Rotation paths and how fast each direction turns (deg/step):
Each turn is a multiple of 5 degrees from 10 to 175, or 0.
Each row of a path follows its step; steps can be skipped.
Rotation 1:
step 0: [-13.8,-15.0,-4.7,-31.0,39.6,-27.3,35.4,-23.3,27.5,-22.5,27.7,-28.1,2.5,-3.5,-24.4,13.4,21.9,15.7,-23.3,-47.4,32.7,-51.3,10.9,-11.4,3.2,25.5,-1.7,41.8,-1.4,25.7,-27.4,-73.2,-5.1,-3.1,29.8,2.9,-14.3,-23.8,11.4,-13.0,0.3,0.4,17.7,11.8,-70.9,2.6,-48.9,-8.5,-11.7,4.3,7.3,-12.6,-3.3]
step 1: [-19.9,-22.8,20.9,32.5,-25.4,23.2,31.8,3.3,-53.1,20.6,14.5,55.0,22.7,-23.1,-28.1,-24.0,11.3,41.9,8.4,-40.2,16.1,-32.9,-24.5,27.5,13.1,-13.5,-61.2,-15.0,-33.4,7.3,-20.1,35.1,-8.7,-14.6,32.8,-15.3,-29.4,19.3,26.9,10.6,9.7,32.7,43.7,-11.9,11.2,0.2,16.8,31.1,-24.0,3.3,17.9,-0.3,-1.5]
step 2: [-32.3,-5.4,17.9,54.7,20.4,-21.8,11.9,49.8,31.2,38.5,-24.6,-11.4,-8.2,47.8,-44.5,-56.9,-1.2,-5.7,15.6,-9.4,-13.0,23.2,5.6,-10.3,-20.4,-15.6,-10.2,-23.1,-4.5,-17.9,6.6,26.3,2.6,15.5,-37.0,-12.1,35.5,-26.4,-32.7,9.8,-22.4,-43.7,36.6,-10.0,43.9,-24.9,-20.2,-40.0,4.3,-2.0,17.9,-1.3,-9.9]
step 3: [8.6,-13.2,-29.5,-47.2,19.5,31.8,-29.3,-36.3,-5.2,4.1,-15.7,-14.0,-36.5,-1.8,37.0,-12.2,1.0,-62.1,28.8,-19.8,14.1,-25.4,2.9,-5.6,85.3,-11.9,2.5,-0.8,-8.7,-5.4,14.7,-2.2,2.9,20.2,-12.4,-25.5,41.1,-26.4,-16.2,-16.6,4.2,-27.5,2.3,24.3,-4.4,24.5,20.9,-24.6,25.5,19.0,44.9,28.9,-30.4]
step 4: [-9.4,-13.0,-10.1,-27.7,11.8,15.1,12.8,-28.1,23.7,-35.3,1.4,-24.5,3.2,-0.9,-10.8,5.6,37.7,-15.4,-20.8,-44.1,-25.8,39.3,58.4,8.7,15.8,-20.0,-15.4,47.8,-13.7,-19.4,-50.4,-16.7,-14.1,22.1,7.9,44.4,-9.3,41.8,30.4,9.1,2.0,33.9,-13.4,-49.8,-31.9,-21.1,-2.3,36.7,4.7,-31.4,12.2,15.7,-30.3]
step 5: [-10.8,-10.3,-19.5,22.3,-14.8,-15.1,42.3,23.1,-5.3,39.7,-27.6,-13.7,-6.6,-12.2,-12.6,-1.2,-36.7,17.0,-32.0,19.1,37.2,-35.0,-6.3,-2.4,-35.2,-15.4,-72.4,4.5,-43.7,41.1,-35.3,-39.5,-20.3,-24.1,17.9,36.7,43.2,15.4,19.5,-8.1,21.3,7.5,12.4,-29.2,0.2,40.1,5.8,1.2,-13.3,18.6,-30.9,10.8,26.0]
step 6: [-45.5,-25.4,24.4,25.0,60.8,12.3,26.6,1.8,-14.2,45.8,14.4,13.8,8.9,36.5,-3.7,-27.6,-2.5,15.7,12.9,28.6,25.6,-38.8,20.2,-7.0,18.1,40.3,8.5,22.2,1.1,-5.1,45.1,23.1,2.0,4.1,-2.9,-35.5,19.5,-3.5,-34.2,-6.7,3.8,39.7,10.3,8.8,24.6,-12.6,-60.7,15.5,-56.9,21.5,1.5,1.5,-30.0]
step 7: [9.4,-34.8,43.5,49.3,-21.8,7.3,-10.3,-27.2,-2.3,-5.7,-15.9,-17.8,-18.7,-39.1,-3.8,-68.0,11.6,-15.5,39.5,-15.0,20.9,14.4,-40.8,6.4,36.7,-9.3,-14.4,18.3,38.5,-19.4,2.1,-25.3,17.3,16.3,-16.8,-3.6,-22.0,-28.4,-3.1,16.3,26.9,-6.7,4.8,0.9,-25.3,-4.2,1.8,-36.4,20.5,-26.4,60.5,-25.3,-45.5]
step 8: [15.2,-29.0,-63.2,-26.2,39.5,-32.7,9.2,-8.5,6.8,-16.2,13.8,-8.5,-19.4,-26.9,-30.7,-0.7,7.5,-10.9,23.0,-33.1,-24.0,16.6,63.8,37.3,-1.5,-26.7,-12.5,-21.4,-13.1,8.4,-31.3,3.4,-26.2,30.0,3.4,-3.7,-23.9,-48.6,10.1,7.1,-21.0,-37.3,68.3,-25.5,-29.7,21.3,-4.7,12.5,19.0,18.0,11.0,-0.5,7.0]
step 9: [-7.8,-6.8,14.1,-43.8,-43.5,21.0,15.5,25.7,-7.7,30.8,-21.1,1.5,-12.4,25.9,-23.7,23.6,22.4,30.3,-33.4,17.4,-8.0,-12.4,41.6,-18.4,62.7,-36.8,-37.5,-11.3,-30.9,16.1,-48.5,40.3,6.2,-28.2,23.7,13.7,57.4,-13.2,-4.8,33.4,14.8,30.6,-0.4,-7.3,33.1,-4.7,23.3,24.8,13.4,12.5,16.5,5.2,-1.9]
step 10: [-17.2,8.3,17.1,23.0,21.3,44.7,20.9,-25.1,0.6,-9.1,-15.8,-44.4,-6.7,33.0,-28.7,2.4,-17.7,-15.2,-15.2,7.7,-26.2,-31.7,-20.2,-57.0,-30.7,17.4,-10.5,13.9,-1.9,-0.3,-14.9,-30.8,6.5,56.7,-32.6,25.0,51.4,42.0,-28.1,-42.5,31.3,-3.9,28.6,-11.7,35.6,-24.2,-32.0,-3.8,-24.2,3.5,7.4,6.6,-25.8]
Speeds:
[6.4,3.6,-2.9,-3.4,0.9,-11.5,1.1,-4.2,11.1,-12.2,0.2,-0.9,-13.5,1.0,-3.1,2.3,-1.8,-11.3,-1.2,-5.7,-0.8,-6.3,-2.1,11.2,4.8,5.1,8.8,8.2,-11.6,-2.2,-0.6,-3.2,8.5,0.2,0.2,-3.7,-12.1,-5.8,6.8,11.4,6.7,7.5,1.9,-2.7,-2.1,14.7,-1.9,6.8,11.2,-14.9,0.7,3.4,-1.8] -> 90
[4.7,-11.6,-0.6,6.0,8.0,6.8,-1.8,-20.6,11.0,3.6,1.3,12.6,5.4,-7.9,-12.3,-1.6,3.5,1.6,-6.9,4.6,6.7,-3.1,0.8,7.5,-11.6,6.4,-6.3,1.7,4.6,-0.6,6.0,-10.2,10.8,-12.7,2.8,-8.4,3.7,-3.6,-1.2,9.9,0.0,-6.1,-7.8,-0.6,2.5,-5.2,1.5,4.3,-5.0,-0.5,1.6,0.9,6.8] -> 60
[2.6,-4.7,-7.9,-2.8,3.2,0.9,-4.7,-0.6,6.2,-2.4,-4.5,9.9,-2.8,0.2,-8.1,2.2,-3.4,4.8,6.8,-7.2,-3.9,-2.0,-0.2,-3.7,1.9,-25.5,-4.9,0.2,11.1,-7.5,-0.7,5.9,0.1,4.4,-7.9,-5.4,-4.3,-19.3,-4.3,-12.5,-5.4,9.2,-7.2,-1.7,10.8,-1.2,3.1,-2.0,9.0,-5.2,0.5,4.3,5.3] -> 65
[-9.2,0.6,12.7,7.5,0.9,-3.9,-5.0,-8.6,5.0,4.7,3.0,7.2,6.9,-0.6,6.8,2.5,2.2,11.8,5.2,-11.7,-4.4,-17.6,-14.9,2.6,-4.9,-0.3,5.2,5.9,3.4,11.0,-3.7,-1.2,-8.5,-0.3,-2.0,4.6,5.7,-0.1,-1.0,1.8,0.5,10.4,2.2,-6.8,2.4,8.6,-10.0,-4.7,-4.4,-2.5,-17.3,-0.5,-4.5] -> 70
[5.3,3.9,-0.6,4.2,17.6,12.6,-10.0,-9.2,-1.5,1.3,4.4,1.7,-4.5,2.1,-1.4,3.6,-0.8,-4.3,3.4,3.2,3.2,12.7,0.5,7.4,3.5,11.0,-2.4,-9.4,-5.4,-4.8,-10.2,8.7,-8.0,9.8,6.2,-4.2,-6.2,0.7,-2.5,-4.8,-9.1,14.0,9.1,-1.3,6.5,5.4,5.5,3.7,-13.9,-2.8,-9.2,0.3,2.2] -> 155
[-4.9,2.5,-10.1,0.3,-2.4,-6.2,10.2,-2.7,3.9,5.6,14.6,0.9,-4.0,-4.1,-3.5,0.5,-2.8,-9.4,6.7,1.9,-4.1,-2.8,-2.9,-7.1,-0.2,-2.5,8.2,-6.6,13.2,4.5,-5.5,5.7,-3.0,-1.4,-11.4,-8.3,6.3,4.6,6.7,-5.6,5.2,-8.2,2.6,-3.6,-3.8,-2.9,2.8,18.5,-17.2,-14.6,0.9,3.7,-3.0] -> 175
[-9.7,-13.6,6.8,1.7,-5.2,-1.8,11.7,7.2,-3.9,2.7,10.9,6.8,-7.7,6.2,2.2,12.5,-3.9,-11.6,14.2,6.1,-9.4,4.6,2.7,4.8,-14.5,-0.4,-10.2,0.8,-8.0,-4.8,-7.7,1.2,0.9,-10.4,3.5,3.8,5.0,-6.8,2.5,5.6,-7.1,-0.2,-2.3,9.3,8.7,3.9,1.9,1.4,4.6,3.1,-7.4,-0.6,-3.4] -> 100
Rotation 2:
step 0: [27.8,39.2,-11.6,-10.2,-17.2,15.5,-6.9,2.8,36.8,-8.8,-13.5,8.6,14.1,17.2,-13.6,-19.6,25.0,40.7,-4.5,-39.3,-4.3,0.9,-64.4,5.9,24.9,-39.6,-22.4,20.6,-4.5,-36.0,14.2,3.5,-4.1,-20.8,21.6,17.8,-25.8,-5.0,7.7,-5.2,18.7,-11.5,-18.9,6.4,70.1,44.3,-5.0,4.3,7.0,-19.6,-26.7,11.2,-5.4]
step 1: [-19.7,-59.2,-7.9,2.2,-30.4,-15.7,-13.8,10.8,-3.1,-11.5,27.7,14.2,7.1,37.7,-43.1,11.0,-12.9,-12.8,-13.6,-2.3,-12.8,15.1,-30.4,16.3,42.5,-11.9,-55.9,4.5,13.8,-12.0,-11.5,-16.0,16.9,-5.0,18.5,-19.2,-2.9,10.0,-31.5,-17.4,-25.6,10.4,-42.6,8.3,-20.8,35.1,-7.5,9.2,-26.5,-49.6,-24.1,22.0,-19.0]
step 2: [32.9,-2.4,15.7,11.2,24.7,-15.6,-31.6,5.7,9.2,16.6,15.2,-2.8,43.0,8.5,6.0,-0.7,18.8,-1.8,-3.2,-45.3,12.7,5.0,-22.7,-10.2,-3.0,13.0,-45.1,12.5,-2.1,9.3,-1.1,11.9,1.6,-5.6,29.6,-0.6,-39.7,12.5,37.8,-17.0,-41.3,-47.7,11.9,-20.1,44.4,37.7,-10.9,38.7,-18.0,0.8,-16.4,55.3,-4.1]
step 3: [4.3,-28.1,16.0,18.6,13.9,-7.2,28.6,-5.1,33.4,-40.2,6.4,3.9,3.0,19.0,-19.4,10.9,37.3,26.0,-27.4,-53.9,7.2,11.9,-25.3,29.6,2.7,-39.6,-37.8,-8.9,2.8,-3.8,9.8,1.5,-1.3,-61.2,22.2,23.8,-8.4,-13.6,-44.8,-16.1,10.2,9.6,-15.2,15.0,21.8,40.0,-23.5,-31.2,-2.8,-26.4,-8.4,2.0,-12.7]
step 4: [-19.6,-21.4,-0.3,-2.7,-17.8,-26.5,-42.4,-3.5,-0.6,-11.5,24.5,-10.3,-13.3,12.8,-11.5,17.4,-19.4,-0.1,-28.3,-34.5,-0.6,10.6,-57.1,9.6,44.3,-14.1,-36.0,39.1,25.2,-2.8,19.5,19.8,20.2,14.2,-12.6,-28.4,-18.1,4.6,20.6,8.2,0.2,-6.3,-28.7,-18.3,46.2,35.9,10.5,49.5,12.2,-30.2,-30.8,5.5,3.8]
step 5: [29.8,-6.9,10.8,6.9,-25.2,-7.4,1.2,16.3,-6.3,-23.6,-14.0,42.6,70.4,24.4,-37.9,-1.7,11.3,-10.5,4.2,-27.3,18.9,29.7,-38.3,2.3,2.7,-10.2,-58.5,13.3,12.5,9.5,-3.9,9.3,-33.0,-35.1,32.8,-4.6,-5.0,6.7,9.6,-14.9,-18.6,-28.7,-3.9,-33.4,-14.2,33.0,-6.1,-12.5,-34.6,-21.3,16.8,26.5,0.4]
step 6: [-5.2,-17.4,13.8,-1.1,46.5,-18.5,-22.0,-7.3,46.4,16.2,17.4,-14.1,-17.6,-23.0,-12.3,-0.4,23.2,6.9,-16.2,-43.7,-1.6,-12.6,-43.2,23.4,25.3,-1.7,-50.8,10.3,26.7,8.7,19.6,-28.3,-0.2,-38.3,-7.9,-24.0,-30.4,-26.4,-23.7,-43.7,-22.4,2.5,24.8,5.9,12.9,32.6,-36.1,19.2,-4.9,-22.0,-18.1,10.8,-6.1]
step 7: [14.7,-24.7,11.0,5.6,-19.5,-40.2,18.1,17.9,6.1,-27.8,17.8,8.9,-0.3,20.2,1.2,44.5,-17.5,19.1,-26.2,-43.2,-5.2,30.3,-32.5,-5.4,-5.1,-29.1,-60.3,22.7,-10.0,30.4,38.2,37.1,6.7,-17.6,-15.7,17.9,-10.9,10.8,-12.7,32.7,-19.2,-0.1,-32.2,-30.8,29.6,18.0,2.5,25.0,-3.1,-3.5,26.0,23.1,-20.0]
step 8: [13.7,2.0,-12.9,6.8,-3.2,-9.2,-28.3,23.1,13.6,-14.2,-28.7,8.0,25.8,-3.3,-34.5,3.8,-1.9,29.7,-7.1,-17.8,12.5,36.7,-56.3,34.4,44.2,-34.3,-20.9,34.9,11.3,-33.9,10.3,-15.6,-16.6,-26.4,13.4,-26.7,5.7,-20.9,22.3,13.7,7.1,-35.0,49.5,-3.4,20.5,42.1,-19.7,-1.4,-7.4,-35.2,-12.4,4.9,19.8]
step 9: [14.6,4.9,-17.2,-5.7,-12.0,-2.6,0.7,5.0,12.2,20.3,15.5,17.5,7.5,4.2,-18.1,-7.4,-12.5,-28.6,6.6,-7.1,-20.3,-2.6,-54.2,-1.7,28.4,-30.6,-96.0,12.4,18.5,19.9,7.9,-5.1,19.6,-33.5,-5.9,-11.2,-12.8,3.8,-49.0,-52.7,-12.9,9.5,-14.3,-5.7,1.6,16.1,5.7,21.7,-14.9,-13.9,12.1,18.7,-40.7]
step 10: [10.4,-40.5,4.9,-2.1,16.7,-32.5,-18.8,37.5,33.0,-6.5,20.5,-2.2,2.5,13.8,3.9,26.7,-2.8,36.2,-19.5,-25.2,-22.6,28.5,-21.1,4.7,-1.0,8.1,-21.2,36.6,2.3,14.0,31.4,-16.6,-5.8,-17.6,30.0,14.0,-41.4,18.0,4.3,29.9,-45.3,-30.7,33.2,-21.6,8.3,7.6,-35.3,21.5,-43.9,-17.2,-15.3,35.0,-15.4]
Speeds:
[1.2,7.2,1.0,-3.1,3.5,-8.8,4.9,6.7,1.1,-1.6,-6.5,2.4,-4.6,-8.5,-2.2,2.7,-9.1,-1.5,2.7,0.7,-0.4,7.4,-6.6,0.1,1.4,-4.5,-6.8,10.7,8.2,15.4,10.7,-0.5,-5.6,-8.1,-13.4,-12.3,5.6,-2.0,-6.2,6.0,-0.4,-3.2,18.4,-8.3,-6.2,-9.2,-4.3,0.6,1.8,6.2,11.1,-11.4,-0.4] -> 25
[9.3,-1.3,-5.7,-7.8,1.0,-6.4,-0.7,-3.3,4.2,5.8,2.2,13.5,0.3,-9.4,-6.8,-1.9,-5.0,-6.4,14.9,6.1,-8.3,10.3,-7.6,0.3,5.8,10.8,11.4,-1.0,9.7,-3.0,-5.9,-5.3,1.3,1.5,9.3,-5.2,-9.1,13.4,-0.1,-8.0,4.0,-2.3,-12.0,-10.2,-1.9,5.4,-1.5,-3.2,1.3,-7.6,8.3,-7.7,-2.4] -> 90
[-7.3,3.6,11.9,-1.5,-10.3,5.4,-7.2,3.8,-3.3,2.9,0.0,-6.0,-1.4,1.7,-1.2,1.5,-18.8,-7.3,6.3,-3.8,-0.4,5.4,-3.2,16.0,1.0,-14.4,-0.9,-4.9,6.8,-2.5,1.0,-1.1,-1.9,-3.3,0.2,9.2,-2.4,5.6,12.8,2.8,14.6,4.0,-0.1,3.0,8.7,-8.1,-2.2,-11.2,12.8,-4.7,2.8,5.7,-0.7] -> 90
[0.5,-4.2,0.9,0.4,-7.7,17.5,4.5,0.7,17.0,1.0,-11.4,10.1,-0.5,-2.2,-7.9,-4.7,-4.6,14.5,-11.6,-8.0,0.7,5.0,15.2,0.4,0.5,2.3,-2.5,-5.5,2.8,-4.3,1.7,0.1,-6.3,-2.0,1.0,-9.4,-4.0,10.3,1.2,-1.8,4.7,-9.6,-0.6,3.0,7.3,-8.0,-3.3,-0.9,-11.1,4.7,4.5,-1.3,10.2] -> 140
[2.6,-4.6,0.4,7.6,5.5,5.9,6.0,1.6,11.4,-5.1,1.7,-6.0,-8.9,-2.0,2.6,3.8,-2.6,-15.9,-8.6,-6.6,2.1,-13.4,-6.7,-2.1,-9.0,1.1,2.6,-1.1,-5.6,-4.6,0.9,-8.8,6.5,-7.4,7.6,10.2,-11.7,8.2,2.6,-14.9,-1.4,-6.0,12.3,-10.0,-7.8,-4.9,-0.9,1.3,3.4,8.5,8.3,1.3,-4.5] -> 100
[-4.3,-3.8,7.5,-9.0,2.4,12.7,2.0,-2.8,1.2,3.0,-5.3,0.3,-5.6,4.6,17.4,-6.9,-2.6,-12.4,1.0,7.2,10.8,3.8,1.5,-3.0,4.9,8.2,14.9,12.9,-1.7,-5.9,-1.9,12.4,-2.3,7.7,-7.9,4.0,9.0,0.2,-10.5,-1.9,-0.1,-2.5,0.8,4.5,0.7,1.1,-12.4,-5.8,-1.6,-0.2,12.5,5.1,-0.5] -> 0
[-1.1,9.2,-0.8,-9.1,-0.2,8.0,8.9,1.6,-2.7,2.3,-3.2,-5.0,2.9,-1.4,9.7,-11.1,-1.8,2.1,3.7,-2.5,-10.9,-11.5,-8.5,-6.9,-2.2,-7.1,-7.1,-15.0,-8.3,8.4,-4.1,11.4,1.5,1.4,-0.5,-5.5,7.6,0.7,6.3,-3.2,0.5,-2.4,-9.5,-19.1,13.1,2.7,-6.0,8.1,-0.4,1.9,7.4,-0.2,-3.0] -> 160
